128 stands for zero in the data rows.
Some points, one per row:
tensor([114, 196, 108, 121, 134, 121, 106, 116, 138, 106, 128, 169, 135,  81,  91, 112, 120,  39, 197, 125, 134, 181,  91, 158, 148, 167,  77, 147, 155, 130, 122, 126, 125,  71, 147, 132, 159,  94,  98, 117, 174, 139, 120, 142, 122])
tensor([112, 198, 103, 121, 139, 122, 104, 114, 134, 109, 131, 168, 129,  96,  87, 109, 127,  45, 193, 119, 136, 175,  90, 160, 151, 157,  75, 149, 154, 130, 116, 124, 127,  81, 146, 137, 153,  87, 100, 118, 177, 133, 124, 146, 119])
tensor([133, 118, 177, 129, 119, 163, 153, 154, 143, 243, 104, 127, 109, 166, 131, 143, 112, 238, 137, 139, 124, 112, 212,  97,  63, 160, 106, 126,  43, 105, 155, 126,  77, 130, 111, 115,  49, 153, 102, 169,  79, 146,  95, 109, 137])
tensor([118, 173, 144, 140, 124, 141,  98, 144,  99, 123, 111, 153, 175,   0, 125, 103,  92, 175, 127, 132, 132, 184,  90, 163, 136,  49, 156, 144, 138, 104, 143,  93, 127, 124, 152, 127, 117,  55, 129, 172, 130, 143, 145, 134, 174])
tensor([131,  29, 141, 172, 116, 147, 124, 147, 205, 158,  96, 130, 221, 191, 152,  97, 154, 230,  60, 114,  77, 157, 199, 115, 125, 102, 124, 132,  58,  94, 150, 101,  90, 147, 134, 151, 115, 103, 104, 142, 103, 119, 142,  98, 125])
tensor([117, 190, 102, 126, 134, 122, 107, 120, 135, 125, 134, 172, 129, 100,  86, 107, 119,  34, 192, 121, 139, 180,  87, 154, 148, 164,  75, 131, 159, 129, 105, 127, 132,  72, 150, 138, 147,  93, 100, 120, 174, 132, 122, 145, 120])
tensor([132, 111, 169, 131, 118, 165, 151, 151, 139, 248, 109, 127, 113, 174, 128, 154, 113, 231, 137, 139, 130, 125, 215,  95,  73, 155, 111, 111,  41,  98, 150, 125,  78, 125, 116, 119,  47, 157, 101, 172,  84, 148,  93, 104, 132])
tensor([184, 109, 134, 142, 119, 159, 106, 164, 107, 116, 124,  78,  73,  57, 161, 181,  98, 236, 125, 150, 122, 149, 143,  42,  62, 145, 146, 188,  98,  99, 114, 140, 125, 133,  80, 164,  23, 155,  95, 159,  88, 173, 122, 155, 148])
tensor([113, 189, 103, 122, 132, 121, 106, 111, 131, 116, 135, 173, 142,  87,  89, 110, 117,  41, 200, 120, 138, 174,  91, 162, 142, 167,  72, 149, 152, 130, 116, 125, 133,  74, 153, 131, 148,  92, 100, 121, 174, 134, 128, 148, 123])
tensor([142,  58, 211,  91, 141, 135, 183,  84,  69, 200,  96, 131, 145, 201, 148, 165, 157, 152,  79, 112, 118,  99, 214, 105, 141, 128, 189, 102, 125, 139, 177, 123, 118, 139, 109,  97,  53, 155, 151, 144, 115, 125, 117,  83, 111])
tensor([131,  26, 131, 168, 116, 143, 122, 146, 207, 165, 107, 147, 211, 192, 150, 101, 152, 224,  64,  98,  85, 158, 208, 120, 131, 110, 110, 120,  58,  94, 148, 102,  88, 150, 137, 159, 124, 102, 105, 136,  98, 119, 142, 101, 128])
tensor([135,  30, 140, 170, 111, 147, 126, 149, 206, 156,  97, 142, 214, 192, 153, 100, 149, 225,  50, 106,  78, 154, 198, 130, 135, 101, 115, 117,  54, 102, 149, 104,  91, 155, 141, 156, 114,  99,  98, 138, 100, 115, 142, 106, 124])
tensor([132,  29, 148, 169, 111, 145, 126, 150, 207, 155,  99, 142, 206, 193, 154, 102, 145, 225,  49, 105,  73, 152, 213, 129, 131,  93, 134, 135,  55, 104, 150, 105,  84, 141, 138, 169, 123, 102,  98, 134, 102, 118, 141, 101, 121])
tensor([142,  54, 205,  89, 143, 135, 183,  81,  69, 199, 102, 128, 133, 202, 147, 171, 156, 150,  70, 108, 115,  98, 212, 122, 143, 119, 183, 106, 126, 143, 182, 122, 118, 144, 116,  98,  52, 160, 144, 141, 115, 134, 118,  82, 110])
tensor([134, 210,  97, 137, 110, 100,  99, 142, 120, 105, 126, 147, 151,  63,  88,  68, 109, 154, 190, 160, 170,  90,  75, 210, 129,  86, 140,  89, 140, 100, 130, 109, 159, 142, 144, 136, 169,  92,  91, 165, 117, 116, 147, 153, 149])
tensor([158,  78, 148,  82, 142, 127, 179, 109,  78, 175,  97, 124,  93, 252, 134, 116, 131, 110, 133, 131, 125,  37, 173, 100, 142, 197, 173,  64, 138, 129, 125, 151, 121, 177, 160,  96, 149, 162, 196, 118, 108, 125,  96,  99, 102])
tensor([ 64, 148, 115, 128, 174, 131, 144, 128, 187, 107, 176, 142, 151, 117, 120,  92, 137,  67,  79,  75, 174, 162, 146,  80, 126, 147,  62, 137, 135, 140, 100, 117, 150, 103, 127,  91,  90, 154, 163,  72, 133, 141, 148, 131, 142])
tensor([107,  53,  65, 177, 114, 111, 130, 151, 207, 170, 162, 130, 160, 232, 143, 122, 176, 145,  58, 128,  82,  68, 134, 136, 114, 129, 117, 101,  55, 127,  82, 147, 120, 140, 159, 135, 212, 141, 109, 131, 108,  92, 118, 132, 119])
tensor([180, 112, 139, 146, 117, 156, 110, 162, 115, 123, 121,  78,  64,  62, 159, 186,  92, 247, 129, 154, 127, 149, 143,  34,  69, 153, 139, 188,  97,  99, 104, 142, 120, 130,  72, 156,  28, 157,  92, 162,  92, 171, 117, 158, 143])
tensor([ 88, 183, 108, 142, 145, 108, 139, 146, 168, 101, 156, 127, 176,  85, 116,  52, 120, 169, 103, 114, 202,  83, 118, 141, 106,  78, 111,  79, 124, 105, 108, 106, 179, 154, 136,  95, 120, 138, 141, 125,  83, 124, 173, 144, 166])
tensor([138,  58, 215,  95, 142, 133, 188,  80,  70, 198,  98, 128, 140, 199, 147, 165, 153, 153,  80, 112, 116, 100, 215, 125, 142, 124, 187, 112, 124, 136, 190, 119, 115, 140, 112,  95,  51, 153, 150, 140, 112, 134, 121,  79, 106])
tensor([133, 133, 242, 111, 107, 142, 130, 104,  46, 109, 144,  68, 118, 115, 140, 200, 120, 128,  80, 145, 129, 141, 113,  97, 165,  33, 215, 162, 166, 213, 208, 111, 141, 168,  81,  90,  71, 148, 120, 115, 139, 125, 124,  90, 118])
tensor([115, 192,  97, 117, 136, 124, 103, 116, 138, 115, 132, 168, 131,  93,  89, 107, 121,  44, 181, 124, 142, 169,  82, 157, 151, 170,  77, 142, 164, 135, 110, 122, 128,  73, 152, 132, 156,  94,  98, 119, 172, 136, 129, 145, 124])
tensor([114, 194, 107, 120, 133, 125, 106, 114, 135, 117, 124, 170, 137,  81,  81, 109, 121,  46, 194, 128, 131, 179,  87, 158, 148, 162,  79, 147, 158, 135, 109, 125, 130,  76, 149, 136, 156,  96, 103, 119, 177, 133, 120, 140, 123])
tensor([111, 193, 110, 121, 137, 125, 104, 115, 135, 113, 137, 169, 133,  88,  89, 112, 123,  44, 191, 122, 133, 177,  83, 159, 151, 165,  77, 143, 154, 133, 106, 126, 128,  71, 149, 129, 152,  89, 111, 118, 176, 134, 119, 144, 120])
tensor([160,  84, 147,  82, 144, 127, 179, 108,  85, 174,  98, 124, 102, 255, 135, 113, 132, 104, 134, 129, 125,  34, 165,  97, 141, 198, 177,  65, 136, 129, 124, 150, 119, 171, 151, 104, 152, 163, 189, 113, 108, 126,  97,  99, 101])
tensor([131,  24, 139, 174, 114, 142, 119, 141, 209, 155, 103, 133, 213, 190, 148,  98, 154, 230,  55, 112,  82, 164, 203, 132, 126,  98, 119, 129,  63,  99, 151,  99,  89, 144, 145, 157, 123, 100, 107, 140, 100, 115, 137, 107, 129])
tensor([103, 144, 160, 125, 107, 114, 135, 114,  68, 134, 193,  71, 100, 166, 135, 204, 150,  72,  53, 146, 130,  64,  68, 121, 150,  60, 195, 126, 141, 224, 156, 148, 164, 161,  94,  87, 155, 178, 122, 111, 144,  97, 113, 113, 113])
tensor([ 83, 173,  98, 143, 109, 114, 136, 138, 168,  37, 132, 127,  58,  85, 141, 120, 144, 173, 139, 103, 156, 138,  94, 255, 121,  44, 122,  71, 138,  95, 176, 119, 122, 156,  80, 120, 170, 164, 203, 122, 112, 110, 171, 135, 135])
tensor([ 96, 196, 124, 155,  85, 138, 110, 176, 130, 157, 215,  62,  64, 152, 117, 184, 119, 140,  94, 169, 127,  68,  61,  95,  91,  96, 140, 136,  56, 201, 140, 155, 135, 150,  98,  91, 154, 178,  88, 136, 127, 111,  92, 131, 132])
tensor([132, 211,  98, 140, 111, 100, 101, 138, 125, 100, 124, 141, 153,  58,  86,  78, 107, 149, 200, 156, 175,  90,  79, 204, 123,  90, 136,  93, 139,  98, 133, 115, 159, 141, 144, 133, 163,  86,  92, 167, 117, 117, 150, 154, 150])
tensor([109, 196, 105, 122, 134, 121, 105, 111, 136, 116, 131, 166, 136,  90,  84, 105, 119,  35, 201, 123, 127, 174,  93, 163, 153, 157,  86, 147, 154, 131, 115, 122, 127,  78, 149, 139, 158,  97,  97, 119, 174, 133, 124, 148, 127])
tensor([114, 193, 100, 116, 137, 124, 112, 112, 138, 106, 133, 170, 130,  85,  92, 105, 119,  38, 196, 121, 139, 179,  86, 163, 151, 162,  74, 147, 157, 134, 115, 128, 127,  75, 148, 130, 159,  98,  99, 120, 174, 130, 123, 142, 124])
40 more points follow, each with its number after it:
tensor([164,  80, 145,  81, 143, 124, 177, 107,  83, 174,  99, 123,  95, 255, 128, 115, 131, 109, 132, 129, 119,  33, 167, 101, 148, 199, 174,  68, 132, 129, 134, 147, 125, 178, 154,  98, 151, 162, 190, 121, 110, 126, 100,  97, 102]) 0
tensor([113, 194, 103, 120, 137, 119, 107, 117, 134, 119, 134, 170, 137,  86,  89, 102, 126,  42, 199, 126, 131, 174,  96, 160, 146, 161,  74, 139, 153, 130, 110, 128, 126,  74, 147, 133, 153,  95, 104, 120, 179, 131, 120, 148, 118]) 1
tensor([110, 197, 101, 125, 140, 121, 110, 113, 127, 111, 137, 168, 138,  94,  87, 109, 121,  43, 199, 125, 132, 174,  90, 157, 142, 159,  83, 152, 158, 124, 118, 127, 130,  74, 150, 132, 147,  89, 106, 113, 174, 135, 123, 147, 123]) 2
tensor([112, 190, 108, 121, 134, 119, 104, 110, 133, 108, 132, 171, 138,  95,  92, 111, 120,  47, 188, 118, 134, 172,  92, 157, 147, 168,  82, 143, 162, 132, 112, 125, 132,  71, 145, 138, 153,  90, 102, 116, 178, 132, 130, 145, 126]) 3
tensor([135, 116, 166, 128, 119, 165, 154, 157, 140, 240, 111, 128, 103, 178, 130, 139, 112, 238, 146, 139, 127, 109, 213,  90,  74, 166, 117, 113,  44, 105, 156, 122,  81, 125, 111, 106,  44, 147, 105, 174,  82, 147,  93, 102, 141]) 4
tensor([113, 193, 104, 120, 136, 123, 109, 113, 136, 116, 130, 174, 128,  90,  91, 104, 124,  37, 204, 117, 134, 180,  90, 168, 150, 165,  82, 142, 154, 131, 115, 127, 126,  74, 150, 126, 148,  91, 102, 118, 173, 133, 124, 143, 123]) 5
tensor([131,  28, 140, 166, 115, 144, 125, 147, 206, 165,  97, 138, 220, 198, 148, 103, 142, 219,  49, 104,  78, 156, 214, 124, 134,  96, 116, 129,  59, 101, 154, 108,  90, 150, 137, 158, 124, 100, 102, 132, 101, 117, 147, 100, 121]) 6
tensor([ 66, 146, 107, 130, 175, 134, 148, 125, 187, 113, 170, 139, 157, 126, 120,  87, 138,  77,  83,  79, 165, 160, 138,  76, 129, 146,  62, 136, 136, 139,  99, 119, 150, 102, 129,  92,  91, 160, 153,  64, 131, 141, 149, 132, 145]) 7
tensor([136, 150, 153,  97, 142, 134, 144, 109,  50, 105, 120, 143, 131, 157, 144,  84,  79, 137, 107,  65, 151,  80, 111,  92, 156, 157, 175,  89, 170, 124, 141, 116, 143, 177, 164, 101, 176, 152, 201,  92, 101, 135, 149, 128, 142]) 8
tensor([114,  72, 128, 117, 133, 102, 179,  96,  98, 211, 154, 126, 116, 235, 136, 168, 184,  92,  68, 124, 117,  24, 148, 146, 121, 149, 170,  75, 110, 152, 116, 158, 140, 135, 129,  86, 160, 189, 149, 142, 119,  98, 102, 112, 105]) 9
tensor([137, 148, 153,  94, 146, 131, 150, 109,  50, 104, 113, 137, 118, 155, 143,  92,  79, 139, 112,  64, 141,  84, 119,  90, 156, 149, 173,  90, 177, 128, 139, 119, 141, 178, 164,  95, 184, 143, 209,  88, 106, 137, 147, 132, 139]) 10
tensor([127,  26, 146, 174, 117, 144, 130, 145, 209, 156, 102, 141, 205, 203, 152,  98, 145, 231,  55, 112,  77, 160, 200, 122, 135,  98, 113, 129,  53, 101, 140, 104,  87, 150, 130, 161, 118, 105,  99, 134, 101, 119, 140, 104, 120]) 11
tensor([109, 193, 105, 118, 134, 121, 108, 118, 133, 116, 134, 168, 135,  86,  88, 107, 118,  42, 192, 126, 133, 180,  89, 155, 150, 169,  82, 145, 166, 130, 116, 126, 127,  72, 144, 134, 155,  92, 107, 114, 173, 134, 121, 146, 126]) 12
tensor([110, 193, 103, 122, 137, 124, 109, 115, 132, 108, 138, 173, 130,  93,  90, 108, 118,  44, 196, 116, 131, 179,  90, 160, 144, 157,  72, 148, 157, 137, 118, 125, 126,  73, 154, 128, 150,  87, 102, 121, 178, 137, 124, 141, 125]) 13
tensor([129, 132,  88, 160, 121, 137, 100, 163, 160,  67, 109, 144, 167, 139, 150,  49,  73, 197, 104,  75, 123, 131, 101,  96, 147, 129, 113, 116, 119, 104, 112, 106, 123, 183, 181, 150, 232,  98, 150,  89,  97, 130, 160, 143, 155]) 14
tensor([105,  76, 188, 109, 111, 116, 201, 120, 129, 208,  79, 128,  73, 203, 150, 159, 171,  81, 148, 133, 149,  48, 215, 180,  97, 177,  87, 148, 133, 105, 193, 144, 103, 181, 132, 129, 105, 177, 138, 114, 106, 110,  77, 107,  85]) 15
tensor([189,  95,  99, 133, 122, 131,  92, 148, 100,  87, 107,  82, 116,   0, 139, 165, 128, 147, 144, 203, 108, 161,  76, 115, 117,  95, 191, 180, 154, 100,  89, 153, 151, 119, 118, 181,  64,  87, 114, 193, 138, 152, 116, 148, 135]) 16
tensor([ 87, 147, 114, 117, 149, 116, 141, 168, 138,  94, 162,  95, 154, 129, 118, 115, 144, 129,  83, 159, 161,  60, 192,  77, 142,  60, 146,  48, 130, 149, 102, 111, 198, 183, 107,  85, 145, 125, 154, 153,  69,  96, 142, 123, 160]) 17
tensor([134,  26, 133, 170, 112, 144, 123, 144, 206, 164,  99, 140, 216, 196, 157,  99, 146, 234,  59, 104,  81, 157, 202, 119, 130, 104, 115, 125,  53, 103, 158, 106,  89, 147, 138, 158, 121, 103,  99, 141, 104, 115, 137, 102, 123]) 18
tensor([153,  54,  79, 144, 126, 131, 134, 159, 190, 130,  98, 125, 158, 255, 137,  52, 121, 164, 130, 129,  88,  78, 166, 103, 138, 187, 117,  86,  70,  95, 105, 141, 105, 182, 188, 151, 214, 114, 160, 110,  97, 115, 112, 114, 111]) 19
tensor([135, 115, 174, 133, 119, 169, 154, 157, 136, 233, 109, 131, 107, 173, 133, 145, 115, 234, 138, 142, 120, 109, 210,  95,  71, 169, 100, 118,  44, 104, 151, 124,  76, 126, 113, 101,  46, 151, 102, 170,  84, 149,  91, 105, 140]) 20
tensor([135, 112, 162, 128, 115, 166, 150, 155, 142, 239, 113, 127, 112, 181, 126, 140, 115, 234, 138, 137, 123, 108, 227, 105,  71, 166, 112, 117,  43, 106, 158, 126,  80, 124, 119,  98,  45, 150,  96, 170,  85, 149,  90, 107, 139]) 21
tensor([146,  76, 218,  89, 142, 135, 145, 128, 118, 153, 137, 110, 100, 176, 140, 198, 140, 206,  88, 176, 140, 139, 191,  95,  67,   1, 148, 142, 111, 116, 156,  97,  91,  74,  80, 144,  89, 182, 170, 168, 121, 129, 130, 127, 133]) 22
tensor([144, 125, 148, 100, 125,  94, 173,  91,  96, 162, 116, 126, 124, 255, 106, 124, 163, 134, 158, 146, 159,  11, 179, 179, 126, 149, 154,  46, 132, 124, 155, 135, 152, 162, 122, 101, 124, 173, 105, 141, 100, 104, 125, 110,  97]) 23
tensor([ 78, 169,  91, 143, 108, 109, 133, 139, 172,  41, 128, 127,  61,  82, 146, 124, 138, 170, 147, 104, 159, 138, 102, 255, 120,  53, 127,  78, 136,  94, 178, 122, 124, 156,  75, 122, 162, 165, 198, 118, 115, 110, 171, 135, 133]) 24
tensor([133, 135, 239, 113, 108, 142, 135, 105,  44, 110, 146,  69, 111, 105, 142, 206, 123, 121,  76, 140, 128, 132, 119, 103, 165,  38, 207, 153, 158, 212, 205, 114, 141, 168,  74,  92,  65, 147, 125, 116, 142, 125, 132,  87, 123]) 25
tensor([138,  58, 209,  91, 137, 136, 183,  82,  68, 205, 101, 126, 149, 196, 136, 169, 152, 154,  78, 108, 118,  97, 219, 121, 140, 130, 180, 109, 130, 137, 179, 124, 118, 144, 103,  96,  58, 158, 150, 147, 110, 129, 122,  81, 112]) 26
tensor([108, 193, 104, 123, 139, 117,  99, 113, 140, 120, 131, 169, 129,  86,  88, 112, 120,  43, 196, 122, 135, 184,  89, 164, 148, 158,  76, 140, 155, 129, 116, 129, 127,  73, 140, 127, 156,  94,  96, 123, 174, 137, 124, 144, 133]) 27
tensor([139, 150, 125, 117, 150, 136,  93, 104, 148, 111, 107,  88, 122,  65, 218, 171, 146, 182, 123, 215, 101, 185, 172,  51,  57,  29,  94,  92, 127, 159, 165, 114, 141, 126,  93, 133,  78, 138, 223, 135, 105, 101, 159, 101, 160]) 28
tensor([107, 195, 101, 124, 137, 123, 105, 117, 129, 115, 128, 170, 138,  87,  87, 110, 122,  44, 198, 122, 136, 174,  81, 148, 150, 154,  77, 146, 157, 139, 113, 123, 126,  71, 144, 132, 157,  97, 104, 123, 175, 133, 125, 147, 126]) 29
tensor([108, 195, 104, 125, 137, 122, 108, 115, 132, 106, 130, 170, 132,  87,  88, 112, 122,  41, 192, 122, 131, 179,  89, 158, 145, 158,  74, 148, 157, 131, 117, 125, 132,  74, 155, 141, 153,  94,  93, 115, 175, 136, 129, 140, 124]) 30
tensor([153,  93, 108, 135, 128, 103, 114, 148, 119,  77, 183,  70,  53, 123, 159, 219, 151, 135,  76, 186, 140,  85,  70,  86,  61,  43, 162, 158, 130, 126,  58, 155, 153,  96,  73, 158, 173, 191, 154, 149, 133, 117, 134, 188, 126]) 31
tensor([ 79, 182,  93, 136, 162, 135, 109,  66, 186, 112, 143, 126, 106, 105, 178, 152, 123, 107, 149, 121, 149, 131, 160,  80, 108, 123,  50, 115, 141, 149, 166, 111, 142,  86, 104,  97, 140, 125, 178,  79, 147, 110, 164, 140, 163]) 32
tensor([141,  59, 214,  92, 138, 130, 185,  82,  73, 199,  98, 128, 145, 195, 150, 166, 152, 150,  83, 109, 121,  97, 218, 115, 144, 120, 185, 100, 132, 138, 179, 121, 113, 147, 114,  88,  44, 158, 146, 146, 113, 128, 123,  85, 114]) 33
tensor([ 95, 183,  65, 155, 118, 116, 106, 151, 120, 153, 165, 143, 147,  27, 116, 109, 124, 118, 104, 134, 129,  94,  28, 181, 116,  81, 152, 111, 121, 114,  87, 141, 147, 115, 171, 122, 199,  99, 135, 167, 134, 106, 137, 164, 157]) 34
tensor([172,  38, 107, 180, 113, 137,  82, 152, 163,  52, 119,  84, 156,  63, 185, 153, 126, 215,  54, 122,  84, 183, 131,  65, 124,  83, 155, 199, 119,  96,  88, 125, 133, 158, 100, 209, 107, 111,  94, 131, 110, 140, 162, 156, 140]) 35
tensor([128,  30, 142, 169, 115, 148, 121, 150, 207, 154,  98, 135, 211, 191, 155, 101, 152, 221,  51, 102,  89, 156, 214, 122, 135, 103, 115, 120,  62, 100, 147, 108,  85, 150, 136, 163, 127,  91,  98, 137, 103, 114, 137,  96, 128]) 36
tensor([111, 192, 103, 119, 135, 122, 103, 115, 132, 112, 132, 167, 136,  91,  90, 112, 122,  40, 194, 124, 136, 174,  80, 159, 151, 158,  82, 156, 155, 134, 115, 126, 131,  69, 148, 136, 158,  94,  96, 117, 175, 134, 124, 146, 126]) 37
tensor([188,  62, 187, 110, 135, 128, 144,  92,  41,  88, 114,  78, 107,  85, 171, 206, 130, 155,  74, 124, 124, 134, 147,  62, 131, 112, 217, 173, 187, 125, 124, 136, 158, 148,  89, 134,  32, 157, 138, 134, 115, 152, 145, 133, 121]) 38
tensor([110, 194, 101, 119, 137, 123, 110, 115, 137, 112, 137, 171, 126,  92,  95, 106, 126,  46, 197, 122, 134, 172,  85, 151, 148, 161,  73, 154, 152, 132, 122, 126, 128,  66, 145, 142, 158,  89,  99, 113, 176, 134, 123, 141, 126]) 39
Which two of these numbered points are nearest to each point below, looking only along the 5 directions in which the first points spread most? Their numbers follow each, nearest first.
tensor([115, 200, 102, 121, 139, 123, 106, 114, 136, 116, 137, 159, 134,  81,  89, 110, 121,  47, 196, 122, 137, 173,  88, 148, 151, 163,  74, 140, 158, 129, 118, 125, 128,  70, 149, 129, 155,  95, 102, 121, 172, 132, 123, 147, 128]) > 29 39
tensor([ 96, 176,  67, 155, 117, 112, 107, 153, 121, 150, 166, 145, 148,  29, 112, 106, 125, 110,  97, 135, 137, 102,  27, 194, 122,  80, 154, 105, 127, 121,  82, 141, 151, 115, 168, 114, 208,  97, 138, 168, 133, 107, 132, 159, 149]) > 34 24
tensor([110, 194, 104, 120, 136, 122, 105, 114, 134, 113, 130, 170, 135,  92,  89, 103, 122,  43, 183, 124, 140, 180,  95, 158, 148, 159,  77, 142, 159, 129, 117, 132, 134,  71, 151, 134, 152,  92,  97, 119, 173, 131, 125, 143, 125]) > 3 13
tensor([108,  78, 184, 109, 112, 117, 194, 122, 125, 208,  77, 128,  69, 206, 151, 166, 170,  83, 142, 136, 150,  45, 214, 179,  96, 185,  83, 153, 129, 107, 188, 141, 104, 177, 131, 127,  94, 189, 149, 111, 105, 115,  75, 106,  90]) > 15 0
tensor([163,  59,  80, 141, 124, 131, 126, 163, 190, 144,  97, 130, 158, 255, 136,  62, 124, 161, 132, 129,  87,  67, 158, 103, 138, 183, 114,  75,  72,  99, 102, 140, 106, 186, 191, 156, 212, 115, 156, 106,  97, 120, 107, 114, 107]) > 19 14
tensor([ 85, 148, 115, 118, 148, 113, 144, 170, 133,  93, 159,  93, 149, 119, 120, 114, 149, 129,  87, 163, 161,  55, 193,  87, 140,  67, 147,  51, 129, 148, 108, 114, 199, 179, 117,  78, 149, 124, 151, 155,  68,  96, 136, 121, 165]) > 17 8
tensor([ 96, 176,  63, 153, 121, 111, 107, 151, 122, 149, 164, 146, 146,  23, 121, 111, 121, 112,  95, 131, 125, 101,  36, 180, 119,  85, 149, 103, 126, 117,  96, 142, 151, 111, 170, 114, 214,  96, 140, 167, 135, 106, 132, 159, 164]) > 34 24
tensor([133,  75,  81, 126, 169, 118, 145, 130, 181,  86, 163,  80, 109, 130, 140, 149, 170,  48, 103, 161, 149, 142, 142,  36, 105, 184,  95, 165, 143, 130,  45, 165, 168, 105,  91, 133,  55, 175, 140,  91, 133, 150, 123, 139, 108]) > 32 7
tensor([194,  97, 103, 129, 123, 132,  94, 147,  94,  92, 108,  79, 124,   0, 140, 161, 124, 148, 141, 200, 109, 156,  83, 111, 119,  92, 196, 182, 154,  97,  90, 153, 146, 128, 112, 171,  67,  85, 113, 191, 138, 156, 117, 154, 135]) > 16 28
tensor([ 93, 162,  67, 131, 112, 116, 146, 164, 155, 103, 119, 126,  99,  21, 122,  81, 126, 143, 207, 139, 174, 110,  30, 255, 127,  93, 149, 133, 152, 120, 105, 131, 141, 134, 117, 129, 164,  79,  99, 141, 136,  99, 150, 135, 141]) > 34 24
tensor([181,  39, 112, 181, 116, 135,  82, 153, 165,  50, 117,  86, 171,  60, 177, 147, 122, 226,  50, 127,  88, 192, 131,  68, 115,  78, 151, 196, 127, 104,  92, 123, 141, 157,  93, 202,  99, 115,  91, 130, 108, 142, 158, 152, 130]) > 35 28
tensor([ 64, 154, 113, 128, 170, 129, 147, 128, 185, 104, 170, 146, 162, 123, 120,  93, 135,  69,  82,  81, 169, 156, 147,  83, 126, 150,  66, 140, 138, 142,  90, 116, 149,  96, 131,  93,  95, 151, 161,  66, 131, 141, 149, 134, 146]) > 7 32
tensor([134, 134, 244, 111, 108, 139, 130, 108,  50, 109, 149,  69, 120, 108, 142, 198, 121, 131,  79, 137, 124, 141, 122,  94, 166,  35, 211, 149, 157, 219, 201, 111, 140, 169,  74,  93,  66, 151, 124, 112, 140, 122, 132,  89, 120]) > 25 38
tensor([109, 196,  95, 126, 137, 126, 106, 116, 137, 115, 131, 171, 136,  81,  88, 114, 119,  41, 195, 119, 136, 175,  93, 142, 147, 165,  70, 147, 159, 133, 120, 122, 127,  74, 146, 130, 149,  96, 106, 123, 175, 134, 124, 141, 128]) > 39 2
tensor([132, 118,  62, 130, 164, 123, 106,  73, 186,  96, 140,  70,  66, 117, 193, 204, 155,  86, 165, 192, 134, 118, 146,  45,  88, 150,  87, 131, 146, 141, 105, 153, 157,  83,  77, 141,  97, 151, 156,  97, 155, 120, 137, 150, 131]) > 32 7
tensor([121,  32, 132, 172, 118, 141, 123, 150, 206, 157,  99, 137, 214, 189, 151, 103, 149, 231,  54, 107,  73, 156, 212, 117, 124,  97, 112, 131,  60,  99, 147, 108,  84, 144, 143, 168, 119, 104, 101, 140, 105, 119, 141, 106, 124]) > 18 11
tensor([131, 217,  99, 140, 110, 102, 105, 141, 122, 102, 122, 143, 152,  59,  90,  68, 105, 159, 198, 157, 173,  89,  76, 208, 124,  87, 144,  83, 139, 100, 126, 114, 159, 141, 147, 136, 165,  92,  87, 162, 118, 117, 143, 151, 147]) > 34 24
tensor([123, 191, 217, 147,  90, 172, 101, 171, 105, 142, 150,  60,  87,  92, 129, 191,  86, 204, 118, 166, 130, 154, 113,  66, 108,  73, 142, 165,  74, 192, 196, 113, 113, 154,  70, 110,  54, 138,  77, 140, 117, 142, 105, 100, 145]) > 28 16
tensor([115, 192,  98, 122, 135, 119, 110, 115, 133, 117, 132, 172, 141,  92,  88, 101, 119,  46, 204, 124, 130, 173,  87, 159, 148, 161,  75, 151, 159, 132, 115, 127, 130,  70, 151, 134, 148,  87, 104, 119, 173, 137, 123, 144, 121]) > 1 13
tensor([111, 195, 107, 125, 137, 117, 109, 109, 131, 119, 136, 173, 139,  84,  97, 106, 122,  44, 189, 118, 129, 174,  91, 160, 145, 167,  83, 150, 159, 127, 117, 126, 127,  68, 152, 135, 153,  90, 100, 117, 175, 131, 124, 144, 126]) > 13 3
tensor([112, 192, 105, 121, 132, 121, 106, 117, 131, 126, 135, 172, 132,  90,  86, 102, 119,  47, 190, 126, 135, 178,  85, 156, 153, 165,  73, 144, 154, 134, 118, 125, 125,  74, 144, 141, 151,  95,  97, 120, 178, 134, 125, 142, 124]) > 39 1
tensor([113, 195, 102, 119, 138, 122, 111, 118, 136, 107, 135, 170, 130,  84,  85, 105, 122,  40, 196, 131, 134, 175,  89, 161, 147, 162,  81, 148, 156, 123, 120, 124, 132,  74, 144, 136, 156,  96, 100, 115, 174, 131, 126, 145, 124]) > 29 37
tensor([128, 136, 242, 109, 109, 138, 131, 106,  44, 112, 143,  74, 120, 111, 144, 208, 127, 126,  65, 137, 128, 141, 117, 105, 164,  33, 203, 159, 157, 212, 209, 113, 143, 174,  76,  95,  75, 143, 118, 112, 140, 121, 127,  90, 124]) > 25 38
tensor([131, 134, 235, 110, 110, 141, 132, 107,  49, 113, 148,  72, 121, 106, 144, 204, 120, 125,  75, 138, 133, 132, 115, 104, 166,  36, 208, 170, 160, 216, 215, 110, 141, 167,  71,  86,  69, 143, 115, 115, 143, 125, 131,  83, 119]) > 25 38
tensor([103,  57,  64, 179, 108, 112, 133, 147, 207, 179, 166, 131, 162, 223, 143, 122, 177, 136,  57, 124,  91,  67, 135, 140, 117, 131, 112,  99,  60, 126,  84, 147, 121, 138, 151, 137, 212, 153, 106, 131, 111,  90, 111, 127, 119]) > 19 14
tensor([102,  80, 187, 111, 110, 116, 193, 121, 120, 209,  79, 129,  68, 203, 152, 167, 171,  89, 139, 139, 149,  45, 218, 175,  99, 183,  89, 142, 129, 101, 200, 141, 103, 177, 131, 127, 107, 183, 144, 116, 105, 109,  75, 111,  86]) > 15 0
